In the rows, 128 means zero.
The same turns and mirrors carry the whole set onto itself, and each row onto the other rows of its family. Which rows share a family with each named row? Give them in list order.
These 30 rows form 5 families of 6 rows each.
j_972: [136  96  99 110  74 115 140 135 155 143 124 128 139 119]
j_14: [105 115 107 147 131 119 118 112 151 139 120 149 116 104]
j_350: [149 115 102 117 107 113 137 119 167 143 135 142  99 114]
j_19: [156 124 108 116 147 120 125 162 132 113 120 147 167 135]
j_518: [144 148 106 102 152 120 108 135 159 114 123 140 141 123]
j_724: [147 112 140 136 140 138 128 153 144 164 142 117 120  79]
j_236: [165 104 116 143 126 123 168 123 120 112 136 110 114 130]
j_827: [ 89 104  93 126  89 132 123 144 132 122 137 127 142 102]
j_844: [103 152 145 152 125 132 146 114 133 104 139 124 128 122]
j_216: [129 142 100 112 111 136 138 153 122  92 107 132 161 128]
j_809: [181 105 127 136 155 131 150 134 140 125 123 110 130 105]
j_171: [124 132 157 107 129 138 126 163 132 154 155 109 121 100]
j_313: [130 111 132 119  98 161 147 159 107 131 146 111 120  91]
j_808: [168 108 115 120 125 140 146 147 114 115 149  86 132 116]
j_984: [152 135 118 100 115 103 147 121 166 141 161 122 143 125]
j_590: [124 136 152 108 140 142 128 142 128 163 162 141 130 109]
j_117: [ 97  88 113 151 131 125 119 143 136 141 134 147 145 106]
j_48: [107 147 133 129 113 153 145 145 121  91 118 117 154 109]
j_789: [136 127 114  86  97 101 136 139 165 133 146 127 121 132]
j_25: [125 103  88 109  72 123 141 149 144 124 140 123 138 110]
j_494: [114 157 139 142 121 148 130 136 132  96 139 113 168 109]
j_891: [154 130 110 111 151 116 137 142 128 149 121 151 161 137]
j_26: [133 115 141 127 106 153 144 154 106 159 132 106 116  97]
j_254: [127 157 150 123 151 142 123 119 152 102 137 122 128 108]
j_946: [157 105 121 112 108 156 159 152 109 103 132 101 125 111]
j_807: [ 86  97 107 120 101 139 112 126 137 124 142 144 134 110]
j_78: [111 141 153 143 129 127 156 100 145 133 142 125 143 116]
j_603: [141 148 106 109 120 138 127 137 124  92 119 153 152 139]
j_627: [161  98 113 120 144 125 158 104 127 121 150 130 129 134]
j_215: [103  99 116 145 155 125 123 122 128 151 156 134 151 108]

Which other rows belong to the same family as j_827? j_216, j_313, j_48, j_25, j_946
Which other rows belong to the same family as j_78? j_984, j_590, j_891, j_627, j_215
Which other rows belong to the same family as j_254? j_14, j_350, j_518, j_724, j_809

The same turns and mirrors carry the whole set onto itself, and each row onto the other rows of its family. Which rows share a family with each named row? Give them in list order.
These 32 rows form 4 families of 8 rows each.
j_818: [141 137  93 116  97 127 122 136]
j_878: [132 165 120 172 111 124 124  91]
j_542: [114 121 142 168 112 135 153 100]
j_967: [142 150 106 145  94 160 144 133]
j_66: [105 131 136 180 118 129 139 103]
j_866: [134 149  88 131 118 117  98 128]
j_981: [117  96 117 145  95 157 137 128]
j_105: [ 99 123 104 129 114 104 160 117]
j_349: [142 136 131 162 120 148 101 131]
j_768: [126 109 118 147 128 105 100 123]
j_545: [123 170 107 171  97 113 132  98]
j_312: [108 113 126 140 125  99 106 117]
j_911: [134 124 131 170 116 151 104 105]
j_510: [113 104 107 125 100 129 136 149]
j_265: [126 173 109 152 115  98 121 111]
j_855: [116 161 110 148  83 150 159 115]
j_109: [109 143  98 126  98 103 157 137]
j_816: [121 100 118 138  92 138 139 146]
j_241: [135 116 139 156 115 149 101 126]
j_22: [135 155 100 155  89 153 152 122]
j_854: [109 150  88 141  97 105 161 115]
j_901: [153 146  91 138 110 126 110 138]
j_187: [120 169 111 157 120 115 121  92]
j_876: [144 145 123 168  97 147 105 123]
j_902: [128 149  84 125 100 120 106 139]
j_235: [102 132  95 132  93 104 157 109]
j_522: [109 121 137 164  95 142 163 109]
j_695: [121 100 119 125 118 138 128 141]
j_71: [ 90 124 138 158 102 131 151 102]
j_248: [ 98 116 124 151 121  94 117 105]
j_822: [101 129 112 153 132  96 106 118]
j_96: [141 140 117 143  81 158 154 121]

Which other rows belong to the same family as j_818? j_66, j_981, j_105, j_768, j_265, j_855, j_876
Which other rows belong to the same family as j_911? j_545, j_109, j_901, j_695, j_71, j_822, j_96

